The rows below fall into families. The same turns and mirrors carry the whole set onto itself and the rows of a family onto each other. For each named row, which other rows are in its family? Write them in the order they are listed.
These 28 rows form 7 families of 4 rows each.
j753: 0,-7,15,8,-20,-24,20,-4,25,26,10,14,9,20,-20,-12,-29,-9,9,3,19,7,-22,-10,4,21,-28,-5,20,-2,27,-13,8,34,34,-5,0,-19,-6,-1,12,-21,-48,-2
j887: 11,-5,26,8,-15,-17,21,-21,11,14,5,20,7,26,-1,-8,-18,-12,23,-8,1,4,-21,-2,0,-4,-16,-11,6,2,20,-19,0,37,20,6,8,-18,4,7,-1,-15,-52,-5
j323: -6,4,-26,4,-27,0,-27,-3,9,23,-14,13,11,11,-15,-15,14,4,16,10,5,15,-21,-1,-8,3,-28,-19,13,-11,5,-10,-17,28,-1,-21,-13,-20,4,15,0,-19,-45,-2
j324: 3,-11,12,1,-14,-31,26,-18,20,19,4,16,9,7,-19,-12,-27,0,29,1,10,7,-35,-5,-4,18,-17,-5,15,-8,21,-9,4,34,25,-6,12,-21,1,4,10,-22,-42,2
j322: 16,-12,10,27,-4,13,-2,-7,15,19,-6,5,4,16,-2,-38,24,10,17,-4,-9,-3,-10,6,6,18,-19,5,30,16,-4,-15,4,3,7,-42,4,20,6,20,24,8,-39,14
j39: -7,-24,12,35,-13,-5,-12,-1,10,21,17,18,39,11,-6,-34,-11,11,22,-14,14,17,-32,-6,15,-3,-33,-2,32,-7,7,-18,20,14,6,-31,5,21,-18,-25,13,-21,-32,15
j312: -10,-16,30,25,-19,-2,-21,-16,12,34,17,23,36,6,-9,-36,-11,13,23,-16,6,11,-14,-25,20,-2,-22,1,24,-13,0,-18,11,25,18,-21,-10,25,-20,-15,9,-14,-49,13
j578: -4,-13,27,29,-11,1,-24,-9,21,39,11,16,33,5,-13,-24,-9,14,27,-19,12,17,-16,-17,18,-11,-19,-12,31,-14,10,-2,9,21,9,-25,-14,19,-23,-12,4,-22,-47,27
j666: -4,7,-22,1,-17,-8,-30,15,0,20,-7,17,0,20,-26,-15,10,-9,13,7,12,12,-26,0,-5,-2,-23,-12,11,-11,0,-16,-9,23,12,-19,-22,2,0,8,-1,-21,-61,-7
j932: 11,-4,17,21,3,20,0,-3,13,22,-14,5,5,13,-23,-25,14,34,7,-2,-5,6,-9,-7,-10,34,-23,4,33,6,-8,-5,-3,5,7,-42,3,14,2,14,21,0,-39,15
j30: -8,-19,28,23,-23,-9,-18,-16,12,38,23,26,31,10,-10,-27,-8,9,27,-24,2,13,-19,-16,6,-5,-22,4,31,-1,-6,-12,9,19,15,-25,-5,32,-16,-24,19,-8,-38,18
j250: 9,-10,27,14,-26,-18,32,-14,16,25,18,8,22,17,-12,-3,-24,2,20,1,16,13,-36,-5,-2,9,-30,-11,24,-4,16,-8,2,30,22,-3,4,-13,6,14,10,-22,-50,1
j606: -5,17,-20,-2,-38,-13,-13,0,15,25,-5,11,3,3,-20,-19,25,-3,24,11,2,13,-24,3,5,4,-9,-15,8,-14,9,-4,-17,25,15,-23,-19,5,-7,19,14,-17,-46,-9
j848: 10,-15,12,20,-2,16,-7,-1,18,23,-2,10,0,16,-7,-29,31,14,30,9,-9,-9,-6,-7,3,13,-22,-1,30,2,-5,-13,-11,4,-6,-37,8,13,3,12,16,11,-51,26
j394: 5,-7,3,14,-2,15,-3,-7,22,14,-8,17,-2,18,-11,-44,25,20,11,4,-9,2,0,2,2,22,-13,-4,27,16,-9,-21,-11,14,-3,-39,12,13,-4,8,18,4,-40,12
j333: 11,-5,16,2,-12,-6,21,-20,26,17,-3,18,14,16,-11,-8,-30,-1,21,11,5,16,-40,-14,1,5,-23,-7,14,-4,22,-14,0,27,27,4,6,-18,-6,10,18,-17,-40,-9
j308: 11,-1,-20,3,-31,-1,-22,6,10,16,-20,16,6,2,-13,-23,17,-5,13,8,-4,27,-35,6,-6,3,-25,-12,13,-4,1,-6,-15,26,3,-26,-10,-13,9,23,-3,-21,-35,3
j649: 10,-12,24,1,-22,-16,21,-21,18,21,2,16,12,21,-15,-9,-30,-1,21,10,8,7,-45,-10,-2,13,-21,-1,21,3,20,-11,6,36,31,-12,6,-20,-7,11,19,-13,-38,-12
j225: 19,-9,10,19,-9,0,14,-5,15,15,-9,11,23,9,-10,-39,18,21,13,-11,-6,-6,-9,5,11,28,-16,-1,19,6,3,-19,-8,1,-3,-45,13,8,7,13,26,9,-32,13
j64: 7,7,-27,2,-29,-12,-30,0,12,17,-17,7,12,15,-29,-12,16,-3,23,6,-3,1,-29,12,9,9,-30,-17,10,-3,-3,-5,-8,14,8,-24,-16,-8,1,18,4,-19,-43,3
j555: 6,-3,10,19,2,10,8,-10,7,15,7,7,10,18,-6,-27,27,19,13,-11,-7,-2,-3,-2,-1,26,-16,11,10,9,-9,-16,-7,-7,1,-40,-4,22,4,8,9,-1,-39,21
j119: 14,-6,3,23,-4,4,11,-6,17,16,-3,9,7,12,-9,-31,26,20,23,-14,-7,1,-1,6,-2,23,-11,1,23,11,0,-15,-6,-1,-2,-36,11,20,12,11,14,7,-38,22
j523: -7,11,-24,5,-19,-2,-21,18,12,16,-13,9,2,17,-23,-12,16,-4,13,9,11,19,-26,11,-8,-4,-28,-18,9,-8,11,-9,-12,18,1,-18,-13,-5,1,13,5,-25,-43,3
j746: -11,-9,39,31,-12,-7,-13,-5,15,29,12,22,40,18,-13,-31,-9,5,17,-11,12,26,-16,-12,15,0,-22,-1,29,-8,6,-11,8,19,14,-25,-2,39,-19,-13,12,-18,-45,20
j817: -14,-14,29,29,-14,-2,-9,-8,19,26,14,27,27,4,-9,-36,-8,5,25,-20,11,25,-25,-22,8,-5,-12,12,30,-12,19,-14,24,30,17,-31,0,24,-18,-14,12,-22,-48,15
j539: 4,10,-23,4,-29,-3,-19,18,8,14,-17,4,2,5,-19,-10,8,3,15,9,17,17,-27,20,-3,4,-15,-14,8,-12,14,-10,-7,30,3,-20,-12,-9,-3,12,11,-10,-42,-5
j162: -14,-8,35,21,-10,-24,-11,-18,16,27,8,18,45,14,-8,-39,-14,16,25,-21,22,11,-19,-7,10,-1,-11,2,22,-3,7,-14,13,18,15,-29,-3,34,-10,-7,17,-20,-45,13
j210: 3,-7,20,1,-24,-19,28,-12,19,19,5,14,12,13,-3,-14,-12,-1,29,16,7,16,-39,-7,-12,12,-22,1,23,17,16,-9,6,30,34,-7,13,-12,4,10,16,-16,-32,-6

Which other rows belong to the same family as j250? j394, j64, j817
Which other rows belong to the same family as j555? j30, j333, j539
Which other rows belong to the same family as j210? j578, j666, j225
Which other rows belong to the same family as j848? j753, j308, j162

The rows below fall into families. The same turns and mirrors carry the whole set onto itself and the rows of a family onto each other. For each named row, which other rows are in its family? Write them in the order they are listed.
These 30 rows form 5 families of 6 rows each.
j944: -9,-11,13,2,4,8,-6,21,-23
j434: 7,9,16,12,-19,1,-14,-9,0
j654: 13,-3,1,-7,0,-9,-8,-25,-3
j621: -10,-8,-17,6,15,9,5,12,-8
j920: 5,-8,0,-5,17,-6,-27,-19,-9
j903: 3,-6,18,4,-20,1,-17,16,-19
j657: -19,-11,-6,4,-24,-5,9,-4,-6
j558: 10,13,16,13,1,-7,-16,-11,-7
j103: -7,1,10,7,3,11,-20,-10,-36
j679: 3,11,9,24,-10,-9,-26,-7,-2
j479: -13,-5,2,17,-2,9,-32,-7,-29
j566: 15,-4,1,-9,14,-8,-15,-18,-9
j11: 0,15,7,10,-19,-4,-8,1,6
j226: 10,4,1,1,10,-21,-10,-16,-1
j130: -2,-14,-24,-5,5,17,-2,-1,-9
j402: -13,-9,-5,9,1,16,-24,-13,-31
j480: -13,-17,12,10,-13,5,-17,18,-18
j648: -2,-10,21,0,-8,5,-8,14,-22
j785: -7,-19,9,8,-5,9,-5,9,-33
j185: -10,-12,-22,14,4,6,4,7,-12
j108: 3,16,9,21,-8,-11,-13,2,3
j89: -19,-5,-13,7,-6,-14,9,-5,1
j587: -4,-7,-27,10,16,5,-7,3,-2
j120: -19,-3,1,-1,-7,-7,7,3,9
j275: 4,-14,-24,5,11,10,-6,-6,0
j557: -13,-1,1,0,12,16,-33,-3,-24
j726: -12,-6,-9,-2,-16,-5,11,-11,-1
j5: 6,-6,-14,-1,5,-13,-26,-18,1
j567: -16,-9,-9,3,10,24,-21,-10,-21
j738: -23,-6,0,-1,-20,-5,0,12,-6

Which other rows belong to the same family as j275? j920, j903, j11, j567, j738
Which other rows belong to the same family as j108? j657, j566, j402, j648, j587
Which other rows belong to the same family as j479? j944, j654, j621, j679, j726

